Some points, one per row:
[-0.3 -0.4 -0.8 1.9 1.2 1.7 0.4 -1.8 -1.7 -2.4 1.5 0.0 0.1 -2.1 -0.1
 0.1]
[0.5 -0.2 0.3 0.1 -0.4 -0.2 0.1 -0.4 -0.3 0.0 0.1 0.5 1.0 -0.5 -0.1
 -0.2]
[0.0 0.9 0.0 -0.4 -0.3 -0.8 0.5 -0.2 0.5 -0.2 -0.5 0.3 -0.1 -2.2 -0.7
 -0.6]
[0.6 1.7 1.4 1.9 -1.3 1.6 0.6 0.8 -0.6 0.3 -0.8 -0.7 -0.2 -2.1 -1.1
 -0.4]
[0.9 0.3 -0.1 0.9 0.7 0.4 0.0 0.4 0.3 -1.4 1.5 0.0 0.2 -0.5 -0.2
 0.7]
[1.5 1.4 -0.2 0.0 1.3 2.7 -0.8 0.5 2.6 -0.3 -1.0 0.7 -3.3 1.0 0.6
 -0.3]
[-2.4 1.6 0.4 -1.0 1.6 -0.9 -0.7 0.7 0.8 1.0 0.2 -2.6 -0.4 -1.6 0.6
 -1.0]
[-1.6 -1.8 0.9 2.7 0.7 -0.6 0.8 0.7 -1.7 -0.1 0.5 -0.8 0.9 2.1 -0.6
 1.9]
[1.0 0.5 -0.4 0.3 0.9 0.9 -1.6 -0.4 -1.9 0.0 0.7 2.6 2.9 -2.1 -0.3
 2.7]
[-0.6 -1.0 -1.0 1.0 0.3 0.0 -0.3 -0.5 -0.3 -0.3 0.0 -1.1 -0.1 2.0 -0.1
 0.0]
[1.1 -1.5 1.0 1.9 -1.2 1.0 0.6 -1.1 -1.1 -0.6 1.1 -0.6 1.9 1.2 -0.9
 0.4]
[-2.5 1.5 0.7 2.0 3.1 -0.3 0.4 -0.8 1.2 1.8 -0.3 0.6 -0.5 0.0 1.0
 0.1]
[-2.4 -0.9 -0.2 -2.1 0.8 -0.9 -1.4 0.3 -3.3 1.1 2.7 -0.9 -0.1 1.1 -0.2
 2.2]
[-0.2 0.2 0.6 -1.6 0.7 -0.4 0.3 -1.1 -0.7 0.5 0.4 0.2 0.7 -0.6 0.2
 0.3]
[0.8 -0.2 1.2 -0.2 -1.5 -0.2 1.4 0.5 0.7 -0.6 1.2 1.1 -0.8 1.1 0.0
 -0.1]
[-0.1 0.8 -0.5 0.0 -0.9 0.5 -0.1 0.2 -0.2 0.9 0.2 -0.4 0.0 -0.4 0.4
 0.4]
[0.7 1.0 0.1 -0.6 1.1 -0.4 1.3 0.6 -0.2 -1.4 1.1 1.9 0.1 0.3 0.1
 2.1]
[1.4 0.0 1.0 0.5 -0.6 -0.3 0.9 0.7 -0.2 -0.1 1.1 0.5 -0.4 -0.2 -1.6
 0.0]
[0.1 1.4 1.0 -1.6 -1.3 1.6 -0.5 0.3 1.7 -1.7 0.4 1.5 -0.5 -0.4 -0.6
 -0.3]
[-0.8 0.9 -0.3 -0.6 -0.3 -2.5 0.8 -1.0 -0.1 0.4 -0.3 -1.2 0.2 -1.9 -0.2
 -1.7]
[-0.4 -0.4 1.9 0.7 -0.5 -1.0 1.6 -1.0 -0.4 0.4 0.8 0.2 1.1 -0.5 0.9
 0.9]
[-0.1 -0.3 0.5 -0.2 0.8 0.3 -0.3 -0.6 0.0 -0.1 -0.1 -0.3 -0.7 0.8 -0.3
 0.6]
[0.1 -0.7 0.9 -1.1 0.0 -1.1 0.5 -0.9 0.2 0.1 0.0 0.0 0.7 0.8 0.5
 -0.8]
[0.4 0.1 0.2 -1.3 -1.0 -0.8 0.5 -0.2 -0.3 0.1 0.1 0.0 0.4 -1.1 0.7
 0.1]
[0.2 -1.1 1.7 1.3 -0.2 -0.9 1.4 -0.5 -0.8 -0.9 0.7 0.3 0.2 0.5 -0.7
 -0.1]
[1.4 4.6 0.5 0.3 -0.4 -3.8 0.3 -0.6 2.5 -1.7 0.5 -1.0 -0.2 -5.6 -0.2
 -1.8]
[-1.4 0.5 -0.3 2.2 1.6 0.5 0.0 0.1 0.6 1.6 -1.0 1.2 0.7 -1.1 0.7
 0.2]
[-0.5 0.1 -1.0 -1.4 1.0 0.5 -0.6 -0.1 -0.1 0.6 -0.7 -1.3 -0.8 0.6 0.8
 -1.1]
[-1.3 -0.8 -1.8 0.7 0.9 1.6 -0.2 -0.8 -0.7 2.4 1.7 -1.5 -0.8 2.0 -0.2
 1.1]
[-0.3 0.6 -0.8 -0.3 -1.4 -1.1 -0.8 0.7 0.7 2.2 -3.0 0.9 -0.9 0.0 0.9
 -1.8]
[0.2 -0.1 -0.7 0.4 0.3 0.6 -0.4 -0.1 -0.8 -1.2 0.4 0.7 0.3 -0.2 0.3
 -0.3]
[0.4 -0.7 1.2 -3.8 -3.4 -3.6 2.5 -0.4 -1.1 -1.1 0.4 1.2 0.5 1.5 -2.7
 2.0]
[-0.1 -0.3 0.4 1.6 -0.3 2.0 0.1 0.3 -0.3 -0.2 -1.0 -1.2 1.3 0.9 0.9
 -0.6]
[0.3 0.0 -0.4 -0.6 -0.2 0.1 -0.8 -0.7 -0.1 -0.6 -0.4 0.2 0.0 1.9 -0.3
 0.5]
[0.8 -0.6 -0.2 -1.4 0.3 0.1 -1.2 -0.8 0.9 -0.5 -1.3 1.2 0.4 1.1 1.0
 -1.3]
[1.0 -0.4 -0.1 2.4 -1.1 -0.2 0.1 -0.8 0.1 -0.1 -0.2 1.7 2.1 -0.4 0.3
 0.2]
[-0.3 1.7 1.4 -0.5 1.1 0.9 0.2 -1.9 1.6 -1.4 0.9 1.0 2.4 -0.6 -0.5
 1.4]
[0.4 -0.2 0.0 -0.3 -1.4 1.1 -0.8 0.3 0.2 -0.4 0.0 -0.7 0.5 -0.2 -1.0
 -0.1]
[0.4 -0.2 0.9 1.3 0.8 1.1 -1.1 -0.2 0.5 -0.6 -0.9 0.8 -1.0 2.5 0.5
 0.2]
[0.3 -0.8 0.3 1.4 1.3 0.7 1.7 -1.2 -0.8 1.8 -1.2 2.6 0.9 -0.9 1.3
 1.0]
[0.6 2.9 -0.3 -2.8 -2.5 2.4 -1.4 2.1 1.5 -1.7 2.9 0.1 -0.5 -1.9 -0.8
 1.5]
[-0.6 -0.5 -1.0 0.5 0.3 0.6 -0.8 0.4 0.1 -0.1 -0.8 0.9 0.1 0.8 0.0
 0.0]
[0.2 -1.0 0.7 -2.0 -1.3 -0.6 0.5 -0.8 -0.4 0.3 -0.8 -0.8 0.6 -0.8 0.9
 -2.1]
Here are 16 more points, each followed by its number:
[1.2 2.1 -1.1 0.4 0.3 -1.1 0.1 1.2 0.1 -0.7 0.3 -0.1 0.1 -2.7 -0.4
 -0.2] 0
[0.5 0.8 0.1 0.3 -0.7 1.1 -0.2 0.3 0.2 -0.9 -0.3 -0.2 0.0 -0.5 0.2
 -0.1] 1
[0.2 -0.5 1.8 1.0 -1.3 -1.3 2.5 -0.4 -0.3 1.0 1.3 0.9 1.7 -0.6 1.6
 0.6] 2
[0.0 0.9 0.9 1.9 1.0 0.0 0.1 1.1 0.9 -1.1 0.3 -0.1 -0.8 -1.5 -1.2
 0.5] 3
[-0.5 1.3 -2.2 -2.1 0.7 1.0 -1.6 1.6 1.0 -0.9 0.0 -0.7 -1.8 1.4 0.6
 0.1] 4
[-2.2 1.3 0.3 -1.1 -0.1 -0.2 0.0 1.1 -0.2 2.9 1.0 -1.5 -1.6 0.0 -0.2
 0.1] 5
[0.8 -1.6 0.8 1.1 -0.5 -1.4 0.9 0.4 -0.6 -0.7 1.0 -0.8 0.5 0.7 0.4
 0.6] 6
[-0.4 1.3 0.8 -0.9 0.3 0.1 0.4 0.3 0.7 0.4 0.6 0.5 0.5 -0.6 -0.2
 0.7] 7
[0.8 -0.9 -0.1 0.4 1.5 1.3 -0.6 0.7 0.2 2.7 -1.6 0.3 -2.5 0.3 -0.5
 0.6] 8
[0.5 0.0 0.1 -0.4 0.0 0.0 -0.1 -0.2 0.2 -0.2 -0.1 -0.1 -0.2 -0.1 0.4
 -0.6] 9
[-0.8 0.3 -0.7 -1.5 1.1 -0.8 -1.6 1.9 -2.8 0.2 4.1 -1.0 -0.7 1.8 -0.3
 1.5] 10
[-0.7 0.3 -0.1 -0.4 0.0 0.5 -0.3 -0.3 0.5 0.2 -0.6 -0.1 0.4 0.2 0.1
 -0.8] 11
[-0.9 0.5 0.4 -0.9 0.4 0.1 -0.2 -0.4 -0.1 0.4 -0.4 -0.3 0.7 -0.9 -0.2
 0.8] 12
[-0.4 0.3 -0.6 0.0 -0.2 1.8 -1.9 1.0 1.4 -1.1 0.5 0.3 -2.1 0.7 0.5
 -0.1] 13
[0.6 0.0 -0.7 -0.3 -0.2 1.1 -0.9 -0.2 -0.5 0.2 -0.5 0.2 0.7 0.4 -0.8
 -0.3] 14
[-1.3 0.9 -0.4 -0.6 -1.3 0.7 -2.3 -0.4 0.3 3.1 -2.6 -0.2 -2.1 0.4 0.5
 -2.7] 15
Which of these numbered points is nearest to each point below by angle, seen from the average point of the first points? Its number follows each.
[0.0 0.2 0.2 -0.7 -0.4 0.3 -0.2 -0.6 -0.2 -0.1 0.1 0.2 0.1 0.6 -0.6
 0.1] > 14
[-0.7 0.8 -1.7 -1.5 0.3 1.1 -1.7 0.0 1.5 0.0 -0.8 -0.4 -2.0 1.3 0.4
 -0.4] > 4
[0.1 -0.5 1.5 1.1 -0.8 -1.8 1.0 -1.2 -0.5 0.0 1.1 0.4 1.3 -0.5 1.6
 0.9] > 2
[-0.4 0.6 -0.1 0.1 0.7 0.0 -0.5 0.4 0.2 0.6 -0.4 -1.0 -1.3 0.3 -0.1
 -0.8] > 15
[0.7 -2.1 0.6 1.5 -0.5 -1.4 1.3 -1.2 -1.1 -0.8 0.0 -1.1 1.0 1.1 0.6
 0.0] > 6
[2.1 -0.1 -1.8 -0.7 -1.7 1.0 0.1 0.7 -0.5 -1.2 0.3 0.5 0.3 1.4 -1.1
 1.2] > 14
[-0.1 0.5 0.2 1.6 0.7 -0.2 0.2 0.0 0.0 0.1 0.5 -0.6 -1.0 -0.3 -0.3
 0.0] > 3
[0.1 0.0 -0.3 -0.1 0.2 0.5 -0.4 0.0 0.0 -0.6 -0.2 0.9 0.1 0.0 -0.7
 0.2] > 14
[0.4 -1.0 0.3 0.4 -0.2 -0.5 0.3 -0.2 -1.4 0.3 -0.2 -0.7 0.7 0.2 0.5
 0.7] > 6
[0.6 0.3 1.4 1.7 0.3 0.5 0.9 -0.5 0.8 -1.0 -0.6 0.1 0.3 -0.9 -0.4
 0.3] > 3
[-0.7 -0.4 -0.6 -1.8 -0.3 -0.2 -1.0 -0.5 -1.1 0.4 0.7 -0.1 0.0 1.9 -0.5
 0.5] > 10
[0.6 -0.3 0.6 0.7 -0.1 -0.6 0.3 -0.7 -0.7 -0.3 0.3 0.8 2.1 -0.3 0.6
 -0.6] > 2
[-0.6 0.5 -0.8 -0.3 0.1 1.8 -0.7 1.3 1.3 -0.9 0.4 0.3 -1.3 0.2 -0.2
 -0.1] > 13
[-0.6 1.3 2.2 1.5 1.6 0.0 1.1 0.6 -0.1 1.0 -0.1 -0.9 0.0 -1.4 1.2
 -0.7] > 3
[0.1 0.1 -0.2 -2.0 -1.5 0.0 0.4 0.0 1.7 0.0 0.2 -2.4 -2.2 0.0 0.3
 -2.7] > 9
[-0.3 -0.3 -0.1 2.5 -0.2 0.7 0.0 0.8 -0.2 -1.6 0.7 -1.3 0.6 -0.4 -1.2
 -1.6] > 3
[0.6 0.0 0.3 -0.2 -0.7 0.5 -0.4 0.1 -0.3 0.3 0.3 0.7 -0.6 0.9 0.7
 0.1] > 13
[0.3 -0.2 0.3 0.7 -0.3 0.1 -1.0 1.0 -0.3 -1.7 -0.6 -0.8 1.1 -0.9 0.4
 -0.5] > 1
[1.7 3.3 -0.9 1.1 2.2 -2.3 -1.0 1.1 0.4 0.0 -0.9 1.1 -0.6 -2.0 -1.3
 1.5] > 0
[-0.2 0.6 -0.9 0.2 0.3 0.5 -0.2 0.3 -0.4 0.5 -1.3 0.0 0.2 -0.4 0.7
 -0.1] > 15
[-1.2 1.0 0.0 -0.1 -0.3 -1.7 0.1 0.3 -0.4 1.2 -0.2 -1.5 -1.1 -0.5 0.4
 -0.6] > 5
[1.0 -0.2 -0.4 0.5 0.3 0.3 -1.7 1.4 -0.1 0.9 -1.6 -1.1 -0.8 1.2 0.3
 0.2] > 8
[-1.5 0.8 -1.8 -1.0 -0.1 0.4 -2.3 0.6 -0.9 1.4 1.3 0.6 0.3 0.6 -0.2
 2.0] > 10
[0.0 0.4 0.2 -0.2 -0.9 0.4 0.6 -0.3 0.5 1.0 -0.9 -0.3 0.2 -0.1 0.5
 -0.8] > 15
[1.9 0.0 -1.2 -0.1 1.8 1.2 0.5 0.3 0.3 -0.3 -0.8 -0.1 -0.2 -0.7 2.1
 -0.5] > 9
[-0.5 -1.3 0.7 0.8 -0.7 0.0 0.4 -0.4 -0.7 1.3 0.5 0.1 0.6 -0.1 0.8
 0.3] > 2
[1.5 2.3 0.9 -0.2 -2.4 1.7 -1.4 2.2 1.7 -0.5 0.1 0.4 0.6 -2.0 -1.1
 -2.8] > 1
[0.9 0.0 0.1 -0.5 0.6 1.9 -1.1 -0.1 1.5 1.1 -1.0 1.0 -4.1 0.3 0.8
 0.3] > 8
[0.6 -0.1 0.4 0.2 -0.1 -0.6 0.1 0.3 0.2 -0.2 -0.3 -0.3 -0.1 -0.3 -0.1
 -0.5] > 9
[-1.3 -1.2 1.1 1.3 0.5 0.7 0.5 -0.4 0.3 -2.0 0.2 0.4 2.2 -0.7 -1.1
 0.1] > 3
[0.7 0.6 1.0 1.6 -2.0 0.8 -0.4 0.8 0.7 0.1 -0.3 -0.5 -1.1 -0.6 -0.9
 0.2] > 1
[-0.5 -0.7 -0.3 -1.2 0.8 0.3 1.3 0.7 -0.2 0.5 -1.9 -0.6 0.5 -1.2 0.3
 1.5] > 12
[-0.3 -0.5 -0.2 1.4 3.0 0.5 -1.0 0.2 -0.1 -0.6 -0.1 -0.4 0.4 0.9 -0.8
 1.7] > 3
